In the rows, 128 means zero.
One turn sends every row of this set to another row. A few are shown first. Where does it send the rows asked after them?
Babi: [129 128 119 129  94 125 134 116 120 139 160 145 113 126 147 137 121 105
 143 121]
motu: [138 143 134 147 114 114 136 111 134 155 168 139 113 114 153 135 122 121
 134 110]
bipo: [148 147  94 128 116  98 130 115 145 142 149 119 136 148 143 139  97  93
 150 102]
roto: [110 140 110 133 127 114 149 138 109 135 150 143 119 154 118 107 135 112
 135 110]
Subad: [130 138 114 147 125 123 152 122 116 141 149 141 141 127 167 148 128  94
 149 115]
sodap: [131 142 117 131 148  90 118 103 105 140 139 145 136 115 150 135 130 126
 133  77]
zepo: [125 150 134 144 145  87 113 142 121 129 143 153 127 118 161 124  97 118
 135  91]
pidem: [105 147  95 147 149  85 135 106 137 134 150 114 108 122 154 114 107 115
 140 114]
Zik: [113 133 110 131 132 107 143 136 121 139 143 146 118 168 120 117 135 106
 133 107]
Fuzik: [143 152  98 132 129  99 152 109 137 141 137 119 117 144 125 118 124 109
 117  93]
sonu: [121 143 139 132 143  88 103 139 117 128 159 149 136 114 154 122 103  98
 139  96]
Filid: [119 133 143 150 137  88 120 134 137 137 148 159 126 155 146 114 125 108
 131  94]
bubap: [124 158  93 127 132 104 144 125 120 144 147 111 120 147 121 116 114 118
 119  88]
dov: [108 135 106 139 130  86 108 101 153 141 141 125 120 130 153 118 115 109
 153 126]
Seg: [132 161 100 136 121 103 145 116 131 144 153 111 127 142 124 108 114 118
 122  86]
gezok: [121 145 111 133  97 127 137 118 102 125 150 134 124 113 157 126 115 112
 125  98]
todo: [149 150  94 118 126 100 127 119 143 142 134 115 123 136 135 148 104  92
 136 111]
mut: [117 127 140 141 137  93 130 132 120 127 162 164 133 143 142 108 130  93
 140 100]
vasok: [132 125 127 142 142  95 124 108 138 144 156 157 112 138 141 156 130 101
 128  85]
duv: [114 125 107 128 136 107 137 125 109 127 155 141  92 139 128 150 126  94
 126 113]
Folip: [135 145  98 119 134  97 121 135 108 127 133 140 132 125 156 141  88 105
 158 109]
vira: [125 134 105 121 130  94 118 105  99 129 138 130 151 132 151 134 135  97
 156 115]
sotor: [127 144 121 142 118  88 114 103 133 128 161 103 139 137 150 129 127  83
 133 113]
pasof: [113 152 113 138 131  96 128 117 110 120 160 103 105 120 138 125 118 103
 107 103]
meval: [121 145 128 134 146  80 110 138 107 126 139 150 129 125 160 116  99 120
 140  96]
befu: [117 132 143 151 131  99 126 143 137 135 156 162 124 152 142 119 126  99
 139 107]
dete: [133 139 100 117 135  87 115 132 114 129 144 135 134 139 155 139  87  96
 162 117]
fepo: [ 94 130  99 120 127 102 100 111 130 137 130 144 127 126 145 120 121 116
 154 111]
nasi: [ 94 133  83 141 154 101 151 116 126 130 155 131 111 136 146 127 112  95
 145 105]
madu: [142 153  99 128 125  90 125 117 145 145 157 107 132 148 141 135  92  94
 139  96]
Lufez: [ 87 134 103 131 135 107 108 112 134 139 143 147 130 123 144 120 116 116
 134  73]
Ful: [131 150 118 145 136 118 151 121 105 150 152 138 123 105 159 136 125 126
 140 113]
sos: [128 147 122 153 107 121 139 114 129 133 152 130 142 120 171 136 119  97
 126  89]
zazat: [123 136 113 135 135 101 157 119 113 130 146 147 120 150 125 103 140 107
 126  98]
Megof: [ 91 126  98 144 143 107 134 113 146 138 159 145 124 140 145 133 115  92
 138  78]
sot: [133 149 108 112 138  96 107 138 116 133 140 128 131 112 148 144  92  96
 145 112]

nasi turns into Megof
dete turns into madu
Where do these go?
befu turns into zepo
pasof turns into duv
Ful turns into Subad
sonu turns into sot

One turn sends every row of this set to another row. A few are shown first. Where does it send the rows asked after them?
Luze: [137 126 170 119 129 129 103 116 134 117 119 100 121 122 146 134]
komu: [116 144 112 142 126 130 128 125 130 101 120 125 134 146 124 117]
ser: [156 116 136 111 121 136 121 135 143  88 137 127 143 118 163 126]
zigi: [140 140 168 121 136 136  95 125 139 123 126 118 129 123 142 125]
Laber: [146 137 160 117 136 129  96 114 132 122 113 107 120 121 141 134]
Pes: [134 134 114 133 140 122 142 109 133 128 136 120 160 132 127 114]
rezos: [143 140 168 114 138 129  99 121 135 129 130 115 137 127 143 135]
rol: [132 136 114 147 131 140 129 126 124  98 100 109 135 138 126 119]
gurug: [149 117 136 121 128 125 116 130 145  91 150 131 131 118 165 134]
lega: [130 120 106 144 134 138 139 108 127 124 127 119 160 143 140 125]
gug: [152 114 124 118 119 138 114 127 137  89 139 127 132 119 162 144]
befan: [138 124  99 137 146 117 138 118 133 125 125 120 159 142 148 126]
nosan: [124 115 150  92 125 131 125 108 150 109 127 128 136 158 155 126]
kesez: [128 143 115 139 166 119 127 118 142 112 114 104 133 155 141 118]
mez: [143 109 141 121 114 137 117 127 137  91 141 118 132 116 161 143]
dulas: [140 133 165 122 126 116  96 121 130 125 120 121 125 124 149 130]
Bofi: [129 111 152  97 135 118 128 103 155 107 125 124 124 146 157 115]
gebo: [155 125 139 109 127 134 118 139 142  82 140 122 137 124 160 136]
Vode: [130 136 109 143 137 126 129 132 135 114 101 124 137 131 122 124]
foga: [133 140 115 136 160 134 128 115 146 116 115  94 132 160 146 116]
Tosu: [125 116 152  98 131 131 119 104 149 113 128 122 137 160 166 116]
nimo: [140 149 118 134 150 112 129 118 125 102 122  94 143 149 144 108]
Zego: [127 110 142  97 140 132 126  91 153 114 131 119 128 150 159 126]
zut: [134 137 112 142 131 142 126 131 137 119  99 114 133 133 122 124]
Giga: [145 122  98 138 137 134 137 120 136 128 126 112 159 140 150 127]
zeson: [137 138 122 143 165 133 131 107 133 113 121  91 143 148 140 114]
fesog: [126 104 154 103 132 131 128  98 151 110 136 110 130 144 161 129]

Vode turns into kesez
mez turns into Luze
Bofi turns into gurug
Where do these go?
rezos turns into nosan
Giga turns into zut
komu turns into nimo
Tosu turns into ser
gug turns into Laber
lega turns into rol

One turn sends every row of this set to another row. A few are shown first. Where does it send the rows asked after them?
Movo: [139 106 134 158 139 133  96 131 139 144 106 126 137 122 143 145 124]
Gol: [117 134 102 133 129 125 106 132 122 138 128  99 163 133 126 123 136]
zub: [143 131 135 133 138 146 130 117 134 128 136 121 134  99 125 121 146]
Nezu: [114 124 131 133 119 138 127 142 111 150 119  97 141 147 130 163 117]
Mazuk: [145 115 128 143 144 146 117 140 146 141 149 124 115 136 136 128 167]
gura: [137 120 123 143 117 132 127 141 120 129 161 131 146 110 131 148 156]
lano: [146 136 121 139 127 138 144 130 136 147 149 125 117 112 149 156 139]
Miput: [125 131 122 130 147 118 134 123 127 163 126 101 138 140 122 145 167]
Mas: [113 149 152 144 139 147 119 147 118 147 116 122 140 142 125 130 143]
ritu: [119 136 142 139 134 134 123 147 123 150 106  92 129 136 133 141 118]
veze: [108 134 110 146 146 134 125 134 117 136 154 123 155 127 112 148 140]
ruzag: [149 103 112 133 125 126 114 145 138 132 135 105 121 141 147 115 139]
mek: [138 119 131 153 132 138 104 131 133 154 112 153 141 148 151 148 147]
bidop: [107 138 141 138 126 151 122 142 107 147 129 127 153 153 122 151 142]
fopo: [111 147  99 145 136 130 118 135 122 138 142 121 152 126 132 131 114]
kipo: [109 145 132 134 126 145 131 144 109 140 119 125 142 154 133 138 115]
nin: [148 101 118 133 122 145 109 116 143 162 143 106 126 136 142 147 147]
tuz: [138 110 104 133 124 161 105 132 137 127 155 122 139 145 136 134 144]
Matad: [136 109 128 141 133 154 121 109 131 155 159 146 130 131 130 139 139]
topog: [136 106 119 137 140 144 127 133 125 126 114 146 139 163 139 155 146]
vilu: [152 136 119 118 120 138 135 111 137 142 121 111 127 121 149 123 137]
bukub: [115 147 121 141 165 138 135 126 130 139 137 120 137 125 114 131 143]
soreg: [139 105 138 158 134 127  95 140 132 145 110 136 143 134 142 142 150]
mavub: [136 111 122 140 136 135 126 138 127 124 150 145 125 136 134 107 131]
lik: [148 109 129 122 124 125 141 126 124 135 138 107 134 119 128 144 167]
zifo: [138  97 121 155 138 137 105 141 137 132 116 119 134 129 141 166 123]
Dopal: [145 125 106 127  99 126 132 135 122 143 146 121 139 132 155 150 147]
gige: [117 129 151 143 133 140 114 146 121 157 116  94 139 134 122 154 145]
Refad: [137  93 122 142 147 139 118 134 131 117 108 120 135 137 130 153 122]
voza: [139  97 112 130 114 134 119 113 124 145 145 126 136 136 141 126 111]
malar: [140 147 113 138 114 146 121 126 132 136 144 135 139 112 152 127 126]
fim: [120 131 100 135 118 110 117 131 119 163 131 101 153 141 140 145 137]
Dudob: [128 144 111 130 137 113 127 124 132 165 114  99 135 140 142 128 141]
desin: [113 132 130 126 128 150 122 145 114 130 112  98 147 154 123 141 130]
pimu: [137 107 115 137 144 150 127 124 131 125 110 137 132 151 140 158 119]
kefav: [146 102 136 140 135 119 130 122 133 159 139 128 113 127 141 121 134]
pilon: [143 121 121 121 111 134 118 123 120 125 133 117 156 119 131 115 154]
dule: [112 141 153 151 131 135 124 144 116 167 123 121 134 135 133 151 130]
Bubuz: [119 144 119 143 154 123 147 126 127 163 139 123 127 133 129 153 145]
bezol: [138 114 131 140 140 140 117 123 127 137 104 154 141 156 141 134 146]

Dudob turns into fopo
lano turns into Dopal
Where do these go?
ritu turns into kipo
pimu turns into mek
voza turns into Matad

One turn sends every row of this set to another row. A few are shown first. Where does it send the rows asked after them?
E: [119 118 145 146 116 147 125 121 142 151 121 135 137]
Q: [145 114 121 151 112 148 134 127 121 128 115 135 131]
V: [134 122 121 109 146 124 125 104 101 117 121 120 125]
R: [123 125 127 109 153 126 113  96 135 136 139 128 141]
F: [104 132 103 123 119 125 141 127 135 146 148 140 129]
T: [117 121 146 118 100 114 116 122 123 133 124 130 138]
Y: [118 151 124 136 131 143 130 120 114 149 144 104 122]
M: [155 121 126 125 127 111 123 125 136 155 124 128 136]
G: [131 111 140 153 151 132 133 134 135 123 132 137 115]
C: [130 154  98 136 129 117 116 106 126 123 139 135 137]
J: [104 125 138 133 122 101 117 107 105 134 140 124 123]
L: [ 98 124 111 132 126 120 146 132 114 119 131 147 124]
D: [130 102 114 127 130 149 121  97 120 128 148 119 126]
H: [140 136 115 125 107 123 117 122 134 115 124 143 150]
U: [124 121  99 137 134 117 129 143 131 118 141 105 137]
B: [ 95 130 125 133 138 117 125 140 137 129 129 103 135]
P: [107 129 127 129 140 157 120  96 124 120 119 124 126]
N: [139 136 128 135 137 143 136 134 139 150 129 118 107]
W: [134 127 142 135 139 110 124 128 127 130  98 139 135]
Z: [119 121 127 160 149 130 126 120 116 113 154 132 137]

Q turns into M
L turns into U
C turns into Y
Where do these go?
N turns into T
V turns into D

One turn sends every row of this set to another row. A few are shown first. Where does it send the rows asked after them?
sovol: [130 111 139 144 118 121 129 105 114 147 147 105 122 112 138]
Sunon: [143 123 110 121 145 116 143 139 130 117 128 145 124 117 118]
bigem: [124 134 103 126 118 143 155  98 130 123 121 131 134 133 129]
zul: [129 129 144 131 104 116 129 101 112 128 155 126 131 111 128]
Vul: [116 132 143 120 107 148 116 145 115 136 149 121 121 135 116]
kiref: [120 118 109 130 112 145 147  93 116 126 141 131 136 129 130]
bamu: [133 119 141 143 107 121 130 100 112 135 153 112 132 118 134]
Moma: [134 109 120 109 151 124 127 135 119 131 147 129 116 105 136]
vudi: [140 131 138 126 132 127 115 151 137 144 121 113 122 146 140]
Fekid: [136 132 139 131 131 121 122 152 141 142 113 133 115 139 126]
divu: [119 124 140 133 107 147 118 145 115 138 148 121 123 139 113]
surar: [125 123 145 126 122 114 127 112 119 142 146 126 110  92 132]
Vot: [106 130 140 124 111 153 120 141 121 148 138 123 107 127 117]
vako: [130 150 122 112 109 124 136 139 146 125 111 107 130 123 142]
reton: [137 146 123 115 111 119 134 146 143 120 116 106 136 128 140]
Nipe: [125 120 115 129 117 130 147 108 116 116 141 155 130 119 114]
Doz: [116 120 138 139 109 149 121 146 117 144 142 119 117 138 112]
Dat: [126 114 143 135 126 118 127 112 118 152 144 113 112  98 138]
Sezip: [147 117 124 108 151 126 138 136 116 133 147 123 113 104 136]
Gulo: [121 151 137 126 107 136 130 121 140 136 111 138 123 146 125]
mirik: [145 122 126 118 138 121 147 132 116 120 144 149 117 106 117]
Poveg: [126 130 147 124 111 114 128 107 116 133 151 133 121  98 127]
dup: [140 117 120 110 145 141 139 120 116 142 146  99 119 115 151]
rided: [127 132 101 113 128 147 145 102 128 131 127 107 134 134 147]
delil: [139 125 105 104 147 136 133 125 128 133 134 101 129 128 152]
sonop: [127 138 119 134 110 123 145 139 149 129 100 114 126 123 133]
filuz: [126 142 139 131 118 127 128 139 142 137 108 145 115 138 119]
bomu: [131 126 115 131 114 146 161  93 115 127 137 129 131 129 128]
Ked: [145 122 110 108 155 121 132 143 128 125 135 120 125 118 137]
rep: [141 138 121 128 113 114 137 151 142 120 114 109 137 130 135]
rariv: [132 115 120 118 137 120 136 129 118 119 145 154 123 105 118]
betar: [132 130 107 129 127 127 154 116 131 116 121 151 129 124 114]
fomop: [109 121 138 136 111 151 122 143 120 149 136 120 109 131 115]
selid: [110 134 142 117 109 151 116 142 119 141 145 124 112 128 117]
besi: [126 151 136 120 107 142 125 120 138 139 118 119 130 155 138]
gavek: [133 121 114 121 126 151 151  98 115 139 140 103 127 126 147]
zapa: [130 108 112 111 144 138 127 121 118 142 147 105 122 116 150]
Nesup: [125 146 120 121 109 126 142 135 148 129 102 110 125 121 138]
von: [122 113 108 122 126 150 138  99 116 139 142 106 132 129 147]
Raso: [135 134 120 136 113 117 141 148 145 124 105 113 132 128 130]
Fadum: [135 140 135 121 119 137 116 134 136 143 124 106 130 155 144]
luz: [137 127 121 129 119 131 159 108 116 118 138 150 126 118 113]

surar turns into Poveg
rided turns into delil
Where do these go?
Raso turns into sonop
Gulo turns into besi
Doz turns into fomop
bomu turns into gavek
rariv turns into Nipe

One turn sends every row of this set to another row. A few are shown first. Where does it send the rows asked after them?
Mil: [123 111 142 138 129 123  89 121 145  76 138 160 109 115 122 141 141 121
 114 141 117 102 154 145 136 137]
momir: [121 109 155 148 167 119  96 119 128  82 125  90 106  99 141  97 124 110
 116 131 118  85 159 143 126 123]
fedok: [124 126 165 151 150 138  93 128 141 133 121 123 105 131 143 135 137  97
 122 137 124 116 110 136 118 135]
sez: [131 129 142 147 114 109  95 115 164 117 129 118 106 113 105  85 120 133
 119 136 102 108 128 142 123 127]
viru: [120 121 139 158 131 154  92 106 104  89 134 115 108 146 144  95 117 142
 115 134 106 115 128 147 137 135]
lemu: [114 114 146 166 134 150  91 107 107  91 145 119 104 136 159  88 119 142
 112 125 111 105 130 146 123 130]
pib: [118 114 145 164 130 156  88 110 106  89 141 120 108 145 150  92 113 141
 114 131 113 110 129 145 128 132]
kat: [123 125 165 150 152 135  94 127 141 133 123 123 104 128 148 132 139  98
 121 134 125 113 111 136 115 133]
zazak: [122 128 162 150 154 132  96 124 140 134 123 120 102 125 148 132 142  98
 121 133 122 114 112 139 117 133]
pipo: [124 130 161 149 151 136  95 125 139 132 118 120 104 130 141 135 139  98
 123 138 121 118 110 138 122 134]
divol: [129 128 145 149 114 107  95 116 165 118 133 120 104 109 110  80 122 133
 119 133 103 104 129 141 117 125]
fef: [118 123 136 158 137 147  96 100 104  89 134 111 104 140 148  93 126 142
 116 131 101 113 128 151 139 133]
ralef: [123 113 140 135 131 120  91 117 144  76 136 156 107 111 121 140 147 122
 114 140 113 101 154 147 139 138]
gafet: [128 101 161 151 148 141  82 134 129  79 122 100 118 123 123 107  97 106
 116 145 133  92 155 134 125 128]
kuzo: [121 110 144 140 132 119  91 120 146  76 142 160 106 108 129 136 146 121
 114 136 118  96 156 145 131 136]
tulis: [131 123 148 150 109 113  90 122 165 117 133 124 108 115 106  83 113 132
 118 136 110 106 129 138 116 126]
Pemip: [122 109 146 140 128 123  89 121 146  76 141 161 108 113 126 139 142 121
 114 138 120  99 155 144 131 136]
Filas: [121 112 142 137 133 118  92 117 145  76 139 157 105 108 127 138 148 123
 113 137 113  99 154 147 136 136]
Gubes: [128 123 148 152 111 111  93 120 166 119 135 123 106 110 111  80 117 132
 119 132 108 103 129 139 113 125]
fulib: [123 131 160 148 154 133  96 124 140 133 119 119 103 127 144 134 143  98
 121 136 120 116 111 139 121 133]
nesir: [122 100 163 154 156 131  87 131 131  82 130 100 112 107 139  98 108 108
 113 133 131  84 159 137 115 124]
lefa: [131 112 151 141 153 136  89 125 126  78 111  90 117 124 114 112 105 109
 120 150 120 100 155 139 141 131]
zabi: [132 127 145 148 109 113  93 119 164 116 129 121 108 116 103  85 114 133
 121 139 106 109 128 140 121 127]
Lote: [114 121 140 162 140 145  96 101 106  91 140 114 102 132 157  88 128 143
 114 124 103 107 131 150 130 130]
zek: [126 117 148 140 166 123  99 116 126  79 113  83 110 110 124 106 122 111
 120 142 111  96 156 145 141 128]

lemu turns into Lote
zazak turns into fulib
Where do these go?
Gubes turns into divol
Pemip turns into kuzo
lefa turns into gafet

